In the rows, zero is written as 128.
One turn sends every row of this set to another row. A few are shown first. Where does it send the rows asked after them?
fam: [133 130 156 130 127 161 136  93 148 143 117 125 126 137 123 112 135 117
 116 126 127  88 100 141 132 135 158 121]
soke: [138  97 135 161 125 165 134 151 158 127 144 102 129 132 137 138 150 110
 113 145 139 133 118 127 123 154  89 133]
dar: [119  99 112 145  95 154 141 105 158 127 131 104 101 131 150 135 148 129
 150 146 141 167 129 131 109 156 118 133]
nasun: [ 95 118 114 136 113 125 135 144 136  94 162 122 110 155 117 145 126 125
 117 147 117 166 141 115 123 135 132 138]
kigoz: [141 132 124 129 145 131 108  96 139 105 143 100 108 143  90 126 130 155
 119 115 105 140 160 133 143 121 118 123]
vig: [132 121 187 118 134 146 128 148 150 149 119 127 114 135 133 139 134 129
 132 144 122 131 106 135 137 138  84 141]
mit: [118 132 145 134 134 132 137 172 147 100 127 127 103 138 128 135 132 129
 114 105 126 149 135  98 161 131 117 145]
befun: [141 118 128 109 144 105 116 110 110 131 145 117 122 142 107 105 114 118
 119 136  89 140 129 140 117 146 129 139]
fod: [123 127 107 128  98 152 145  87 162 143 113 151 100 127 117 131 125 148
 127 149 146 107 134 160 135 124  89 136]
figin: [147 121 127 137  96 148 137  85 125 148 136 131 125 120 116 130 143 151
 133 130 127  89 102 133 117 118 100 148]
par: [127 130 122 130 114 131 118 121 138 125 121 124 133 135 116 132 134 131
 132 108 129 144 198 128 173 131  96 107]
fotu: [112 134 156 143  91 160 128  82 128 136 125 123 116 142 111 137 136 139
 121 125 117  94 117 156 153 146 139 104]
Zeku: [123 131 132 127 139 154 134 138 133 113 120 129 124 130 127 127 120 140
 120 101 113 136 136 153 167 135  87  74]
varif: [129 119 116 130 123 117 146 141 126 128  93 153 122 108 134 107 137 126
 136 112 152 155 164 123 130 126 115 102]
nog: [111 108 121 138  92 162 126  88 149 148 111 124 104 146 129 117 154 130
 157 128 133  96 136 144 153 144 137 103]
buged: [155 110 115 132 118 102 137 148 100 117 133 140 145 120 117 113 116 111
 116 132 138 139 120 136 113 133 132 108]
gopuv: [115 103 119 162 106 173 141 118 150 140 107 137 113 132 126 117 143 121
 114 156 145  98 133 146 141 136 134  91]
bapiv: [117 129 149 121 103 109 140 166 112 107 127 136 113 140 135 149 123 136
 142 123 120 150 128 102 161 125 126 135]
dat: [121 127 126 140 107 139 127 116 133 140 144 103 154 143 101 102  99 142
 133 143 104 160 134 139 110 148 128 112]
pes: [143 118 122 106 113 142 110 134 120 142 113 147 119 124 150 119 110 125
 158 113 123 146 129 128 150 117 120  80]
tetof: [124 128 119 127 153 149 137 119 164 121 132  93 144 149 113  95 126 138
 142 101 112 134 137 139 135 149 108 112]
tes: [133 104 150 132  99 162 143 119 151 167 119 145 139 139 119 107 139 115
 120 156 133 114 109 155 143 131 142 112]
kefid: [117 107 137 117 135  99 119 133 108 130 133 117 109 153 119 131 133 147
 142 172 121 119 133 145 129 109 126 150]
div: [133 114 131 143 101 126 130 142 122 130 121 120 112 111 147 113 163 125
 119  86 160 151 137 128 147 137 124 151]
sof: [111 137 136 132  84 135 128  96 129 114 123 113 108 137 156 176 106 119
 143 151 136 137 140 139 133 162 123 123]
Delu: [126 106 136 154 119 107 125 162  83 127 123 117 114 122 137 122 144 129
 118 133 132 109 123 128 136 138 114 145]
Pelag: [120 130 113 134 108 146 126  87 140 143 130 133 121 138 119 140 127 130
 132 142 129  66 136 142 129 136  84 143]
giku: [143 143 165 116 125 134 119 118 147 109 114 115 106 137 143 168 113 137
 154 130 149 110 107 125 133 123 124 128]
dag: [159 120  99 131  91 157 150  97 159 143 123 143 130 119 136 130 125 118
 116 135 157 103 125 146 147 127 106 143]
deri: [116 129 121 114 142 123 117 108 153 106 144 111 117 158 123 150 126 128
 116 151 146 131 165 151 139 106 140 148]
rige: [133 131 109 143 121 144 110 124 115 127 118 125 126 119 138 115  86 119
 127 140 122 136 134 110 103 130 147  92]
tel: [109 135 133 127 105 137 130 112 149 124 135 126 117 130 134 139 140 121
  96 112 153 171 172 156 158 132 125 149]
meru: [143 126 126 136 101 156 156  90 125 157 117 146 123 105 142 122 130 123
 101 137 122 106 115 137 130 138 101 154]
bazum: [103 122 117 120 120 108 137 143 119  98 136 127 106 149 144 144 123 122
 152 136 120 145 135  95 125 128 148 139]
Pev: [111 115 127 122 121 132 129 156 164 115 156 120 113 158 117 125 140 120
 126 118 119 171 141 111 149 138 119 155]

nasun moves to bazum
deri moves to kefid
And these:
fotu moves to fam
dar moves to sof
meru moves to dag
kigoz moves to befun
pes moves to Zeku

One turn sends every row of this set to another row. A few are shown first. Where does it send the rows asked after them?
Gofub: [156 135 119 166 118 102 138 121 122 132 129 156 112 132 106  98 109 121
 120]
kez: [131 140 145 121 140 159 139 172 122 123 122 115 110 126 140 155 127 142
 129]
dediz: [156 136 119 169 119 108 141 124 123 131 128 157 109 130 107  99 108 125
 124]
Vitom: [117 130 142 115 144 169 149 159 121 124 129 122 105 123 119 136 128 119
 140]
Takud: [128 118  99 116 127  86 122 136 124  97 115 126 151 109 163 130 131 134
 124]
Dipil: [123 125 120 140 147 131 158 161 150  96 134 119 128 118 155 128 123 140
 150]
tus: [154 136 132 161 110 109 133 111 122 147 112 148 115 151 115 108 109 128
 119]
bosos: [131 126 134 100 120  86  93 133 107 121 121 116 144 136 145 131 142 120
 101]
tumir: [120 127 161 109 125 130 102 127  99 126 146 110 111 134 100 147 140 137
 129]
gopin: [154 137 136 165 114 121 141 118 124 147 113 148 109 148 115 112 106 131
 122]
fanu: [119 129 158  97 133 140 113 141 104 139 132 117 114 144 109 128 140 100
 116]
Panof: [126 123 136 110 126  79 101 131 125 116 137 111 148 148 144 111 143 113
 113]
tero: [117 115 128  93 123  93 103 119 105 122 126 122 141 130 123 113 143  97
 113]
Tirak: [123 116 105 127 135  85 133 137 143  91 131 121 152 120 162 112 133 127
 136]
tipo: [114 115 104 123 143 141 162 149 132  98 122 132 126  97 139 128 123 124
 151]
besu: [127 127 107 130 139 131 151 161 134  98 117 125 130 103 160 144 121 147
 141]
leku: [154 132 122 163 110 101 135 109 125 139 112 151 120 143 121 104 109 130
 122]
pif: [127 127 163 103 136 140 107 134 109 136 144  98 123 136 120 134 143 112
 108]
fof: [153 135 124 170 114 121 149 119 131 140 110 150 111 141 120 111 104 136
 128]
silu: [123 115 114 129 148 146 157 144 136  98 135 113 132  92 149 134 127 135
 144]
kikub: [153 132 117 169 114 108 145 114 130 135 109 153 117 138 125 107 105 134
 127]
sume: [127 136 168 113 134 121 106 150 122 135 142 104 122 162 128 126 141 116
 114]
mez: [126 138 158 129 147 154 142 169 137 123 139 109 110 144 136 135 130 132
 137]
rifi: [114 106  96 109 132  94 134 124 122  97 122 132 148 103 142 113 133 111
 135]
Mizem: [119 114 137 105 117  89  94 109  99 111 142 115 134 124 113 135 143 133
 124]
rumam: [157 137 125 164 118 106 134 121 118 136 130 155 109 136 104  98 111 121
 118]
dazot: [125 113 136 101 128  96  99 115 111 119 139 106 149 123 135 120 147 109
 107]
nagom: [156 138 123 171 120 115 142 127 122 135 130 156 105 132 105 102 108 124
 124]
tek: [118 127 150 124 134 155 136 142 115 114 143 116 103 116 109 155 128 154
 149]
nute: [125 128 151 121 147 169 143 152 125 122 141 103 112 118 128 142 131 129
 131]
Suluk: [116 115 116 131 135 131 146 133 123  91 137 124 121  95 127 148 127 158
 159]
tese: [115 106 108 120 124  90 122 112 114  90 136 124 140  98 129 134 133 146
 145]
vunev: [156 139 128 167 119 112 137 125 120 138 131 155 105 136 104 101 110 122
 120]
kup: [132 141 160 105 128 131 103 155 106 137 126 109 118 147 130 146 139 125
 106]
Tisin: [122 105 103 117 136 100 131 120 127  94 134 115 153  97 153 120 135 123
 129]

rifi moves to Vitom
Gofub moves to nagom
And these:
besu moves to kup
Tirak moves to mez
gopin moves to leku
tese moves to tek
silu moves to pif

